In the rows, 128 means zero.
Rotation paths and how fast each direction turns (degrees each step):
Each turn is a multiple of 5 degrees from 10 to 175, or 0.
Each row of a path follows its step; steps can be skipped.
path 1
step 1: [134 129 128 134 130 129 133 145 128 132 113 132 132 118 129 130 125 123
 138 131 123 115 128 136 130 124 133 122 125 122 122 144 129 137 127 120
 125 124]
step 3: [129 122 119 122 135 135 130 139 113 127 120 119 125 138 129 126 128 119
 131 126 124 135 132 129 123 119 140 141 130 124 118 120 137 131 129 132
 127 123]
step 4: [133 129 128 138 126 139 140 130 124 131 115 125 128 125 133 124 121 117
 130 127 130 125 120 138 121 126 111 119 120 122 125 133 133 138 136 134
 134 129]
step 8: [139 137 124 132 120 122 142 128 118 118 121 138 124 133 132 115 131 125
 134 137 133 124 134 120 132 120 125 135 124 119 124 129 128 132 130 117
 133 128]
step 12: [131 126 129 127 129 130 136 131 118 125 132 113 128 134 131 128 127 115
 125 135 116 129 130 135 113 115 134 138 122 119 119 133 125 133 131 133
 134 133]
step 13: [143 129 128 140 128 137 134 127 132 143 113 127 128 127 122 129 128 127
 132 127 129 130 137 132 127 130 126 118 118 120 119 137 139 134 135 125
 130 124]
step 15: [128 123 117 122 124 129 129 145 123 128 120 129 138 127 121 128 123 118
 121 143 126 126 128 131 124 119 132 136 135 119 120 129 135 134 118 125
 135 121]
step 17: [136 133 122 133 121 122 136 133 114 123 122 131 120 135 122 132 131 129
 150 126 132 132 137 121 127 121 135 133 129 124 130 124 131 138 137 126
 126 128]
step 19: [135 134 140 144 135 119 124 139 121 135 112 124 127 127 134 124 128 124
 120 131 121 129 132 134 128 127 133 127 119 130 128 131 137 139 126 131
 134 123]
step 20: [141 134 129 119 133 126 130 129 114 116 125 126 131 126 124 122 135 120
 139 131 138 131 140 134 127 122 126 125 120 119 122 133 121 125 136 123
 129 119]
Speeds:
[128 126 131 129 133 132 129 127 131 129 125 129 127 124 126 129 123 127
 128 127 123 127 126 129 129 129 130 128 126 129 128 126 130 129 129 127
 132 128]
120
[129 125 130 132 124 131 130 128 131 131 129 130 124 130 128 127 130 127
 127 126 132 123 128 129 128 128 129 129 129 131 129 130 129 130 130 129
 130 126]
80
[130 129 128 126 129 127 129 124 125 124 128 129 124 127 128 128 130 128
 128 129 130 131 131 130 135 129 130 131 128 130 130 125 130 129 128 128
 128 129]
125
[126 125 124 131 130 124 128 131 124 127 127 127 125 126 133 128 128 126
 129 125 128 126 128 129 127 129 130 126 126 129 129 128 128 123 131 129
 127 128]
45
[129 127 130 129 127 128 134 128 128 126 130 129 128 128 125 128 129 128
 129 128 125 129 130 129 129 125 126 125 130 129 126 132 128 126 131 127
 126 133]
90
[127 126 128 127 128 128 130 131 129 130 131 126 128 128 128 126 130 130
 120 129 126 128 131 128 126 129 131 129 129 126 127 124 132 127 128 128
 130 130]
115
path 2
step 0: [126 138 134 135 126 127 128 112 116 121 124 130 127 119 126 123 138 133
 139 134 119 130 123 125 127 117 127 127 124 123 127 129 123 119 127 138
 132 119]
step 2: [130 118 128 124 137 126 136 123 121 117 121 117 129 130 112 129 139 132
 125 136 123 131 124 120 140 122 126 127 131 129 129 117 127 126 138 123
 124 132]
step 7: [138 136 129 127 118 135 130 125 124 118 132 130 118 130 120 128 143 120
 136 139 118 133 119 130 133 128 123 128 125 137 127 134 124 127 124 138
 128 123]
step 8: [131 123 121 124 121 133 132 135 121 131 124 121 130 126 134 129 119 131
 129 133 123 128 135 137 117 112 135 122 121 122 140 120 127 120 128 136
 138 132]
step 10: [133 134 125 118 124 135 118 126 123 130 127 129 132 130 132 124 114 139
 124 146 116 134 129 119 137 122 122 124 122 127 126 128 123 130 133 123
 129 130]
step 14: [137 129 123 119 119 134 136 129 121 120 134 133 121 127 124 141 139 123
 133 129 129 129 122 127 138 118 132 127 137 120 113 130 125 132 133 134
 127 131]
step 16: [128 127 126 125 119 115 135 125 128 124 128 125 120 131 117 130 139 136
 133 131 127 142 142 127 118 119 128 130 125 122 120 133 122 119 128 127
 129 116]
step 17: [133 138 125 125 121 130 122 119 124 136 123 126 131 133 130 132 126 137
 137 134 120 123 121 130 126 121 124 124 127 132 129 119 123 145 141 127
 140 129]
step 18: [126 128 132 115 134 121 138 137 131 132 126 122 132 137 119 135 124 134
 130 132 124 141 123 126 137 129 134 134 120 120 132 115 125 121 121 128
 119 126]
step 19: [127 124 125 122 126 129 129 108 125 132 129 132 125 138 125 119 134 126
 123 138 126 135 125 123 135 131 132 128 133 135 125 131 123 124 129 135
 150 132]
Speeds:
[132 125 130 127 129 128 126 129 129 125 127 125 126 124 125 128 128 126
 125 131 129 124 130 132 127 124 128 129 131 128 127 129 128 127 130 130
 128 128]
55
[126 128 128 128 125 126 122 130 126 126 127 127 126 130 127 128 131 131
 130 128 127 129 126 128 125 122 129 126 126 129 130 125 129 128 126 128
 127 126]
45
[131 131 127 128 125 127 128 124 125 127 125 128 128 128 129 127 132 125
 122 127 128 130 125 125 127 127 130 131 128 127 125 129 128 129 127 127
 127 125]
155
[126 128 128 130 133 130 128 127 130 126 130 131 128 129 130 130 129 133
 127 125 124 128 128 130 129 124 129 130 131 124 126 130 130 128 131 127
 127 125]
25
[130 129 129 127 129 129 128 128 124 126 126 129 132 126 131 125 129 130
 130 131 126 125 129 126 131 129 126 128 128 130 133 128 129 130 129 131
 125 125]
145
[131 129 130 131 130 131 126 130 126 129 129 123 128 128 129 132 131 129
 128 128 124 128 126 127 127 130 125 130 128 133 126 128 128 128 128 124
 129 132]
140
[130 124 128 127 127 131 129 127 125 129 129 131 129 123 127 129 130 129
 129 129 130 128 126 128 125 129 129 127 128 126 128 124 133 129 130 124
 132 126]
125
path 3
step 2: [122 134 126 130 136 127 132 124 133 121 126 128 118 121 133 119 119 119
 122 130 133 128 125 122 124 133 133 125 133 132 133 121 128 117 119 127
 117 139]
step 3: [137 131 129 127 132 132 131 127 129 120 127 125 125 110 127 119 134 129
 137 133 122 132 120 138 141 129 129 139 133 127 130 121 128 128 127 135
 126 121]
step 5: [117 130 125 135 134 116 127 128 125 131 138 141 120 123 127 128 116 134
 127 136 122 124 133 132 128 135 126 134 136 131 126 129 125 128 125 117
 130 119]
step 7: [133 128 134 119 138 130 127 134 131 122 133 137 129 125 136 123 126 130
 135 137 123 127 129 126 130 122 144 132 114 122 134 135 126 122 132 134
 129 121]
step 11: [121 125 131 126 142 123 123 122 140 122 125 132 123 129 124 121 116 132
 130 129 134 132 131 132 136 126 134 119 128 114 121 126 120 126 119 133
 128 125]
step 14: [121 133 120 135 128 126 116 123 130 131 132 125 120 129 126 137 116 128
 121 134 137 131 128 124 123 128 121 134 123 119 133 139 126 128 126 124
 115 127]
step 15: [119 132 125 133 136 130 128 130 128 121 133 131 117 127 126 118 122 129
 139 126 132 131 126 133 134 133 132 131 129 139 134 135 126 126 120 137
 127 145]
step 17: [130 127 131 137 128 137 128 129 127 117 133 132 125 129 128 132 114 127
 133 133 131 127 125 142 124 127 120 119 120 130 131 127 121 129 132 127
 130 111]
step 18: [121 126 124 134 124 127 118 136 124 130 137 135 120 130 124 126 123 129
 117 129 126 127 124 125 122 146 122 130 141 134 128 127 134 123 128 134
 125 122]
step 19: [123 120 132 137 126 130 129 119 137 127 126 139 127 131 131 124 131 127
 133 127 114 120 117 134 134 130 127 138 124 127 127 138 134 117 122 133
 122 130]
Speeds:
[128 123 130 127 128 130 128 129 129 127 130 131 126 133 127 127 130 128
 128 129 128 127 125 127 123 126 128 126 130 128 126 131 131 126 132 131
 130 126]
35
[127 126 126 128 125 127 123 123 128 129 129 126 128 130 128 130 127 129
 129 127 131 130 131 129 129 127 131 129 128 128 128 128 122 126 132 132
 131 130]
20
[126 129 129 128 126 133 131 126 130 130 126 127 129 128 130 128 133 132
 126 128 125 126 129 129 130 129 130 128 124 128 130 130 128 128 131 131
 127 126]
115
[128 127 132 127 130 128 128 126 127 127 130 133 130 127 129 127 127 131
 132 129 126 132 132 132 129 128 128 129 130 127 128 129 130 133 129 129
 127 129]
175
[126 125 126 130 131 129 127 129 130 126 123 127 128 125 132 128 125 126
 130 126 127 127 128 125 129 132 129 129 130 126 127 132 130 129 131 129
 129 130]
85
path 4
step 1: [149 139 122 123 130 133 137 131 129 128 120 119 132 127 126 126 130 118
 124 133 127 143 128 129 134 123 139 121 125 128 126 123 127 138 123 118
 125 116]
step 3: [122 120 137 137 119 122 127 119 133 141 129 111 131 114 126 124 125 127
 129 123 135 118 128 137 121 137 133 119 131 124 121 136 129 124 133 129
 123 133]
step 7: [137 124 128 133 130 130 128 124 137 135 133 111 129 130 128 129 118 120
 124 130 125 127 111 123 133 123 136 142 122 131 122 131 121 117 140 122
 133 127]
step 10: [123 131 124 128 119 139 118 119 117 129 131 130 112 124 131 126 138 135
 125 128 132 126 133 142 121 123 128 129 126 136 130 138 129 131 128 143
 131 115]
step 11: [131 143 130 127 129 115 128 135 136 145 145 123 122 132 133 126 134 131
 125 126 125 127 129 135 122 118 136 121 128 130 122 130 119 125 126 126
 141 129]
step 12: [131 120 127 121 138 134 121 121 134 122 145 128 132 136 126 124 128 118
 126 134 121 120 119 119 117 125 131 130 124 131 134 119 131 132 128 117
 138 139]
step 14: [134 117 129 127 123 131 126 126 121 126 112 118 125 129 141 121 134 130
 125 126 128 143 129 124 135 128 144 131 134 131 127 125 132 140 134 133
 123 116]
step 15: [121 134 125 127 128 125 123 125 113 145 121 125 118 117 134 128 132 121
 126 129 133 122 129 125 129 119 138 120 121 130 123 129 129 110 132 128
 120 120]
step 16: [131 127 126 122 127 130 124 124 125 140 132 116 131 128 127 118 128 126
 128 136 130 120 138 141 107 130 127 120 133 122 126 133 130 126 112 124
 127 137]
step 17: [134 140 131 129 125 134 132 123 127 114 128 129 131 135 126 121 126 130
 126 123 127 116 124 136 117 122 124 126 125 122 131 134 125 133 147 122
 141 142]
Speeds:
[130 131 130 127 123 129 127 130 128 125 127 128 130 127 126 127 130 126
 131 129 127 129 129 127 127 126 124 129 129 124 133 125 128 131 131 129
 126 125]
85
[127 126 131 125 128 129 129 128 125 127 127 128 124 130 127 123 127 128
 129 131 129 130 127 125 129 125 127 134 131 128 126 129 128 127 130 126
 131 130]
145
[126 131 126 128 130 126 126 129 129 127 128 129 128 128 129 128 129 125
 124 128 124 129 125 128 127 130 127 132 131 131 126 124 125 130 129 128
 124 129]
55
[128 127 127 127 125 127 131 127 123 129 124 126 132 128 129 126 126 127
 125 127 131 128 127 130 127 128 127 130 126 128 127 125 128 124 126 127
 127 124]
55
[130 130 125 126 130 132 127 130 125 127 127 129 130 129 124 129 127 127
 129 128 130 131 126 127 126 128 125 125 127 130 126 128 131 130 125 127
 126 133]
95
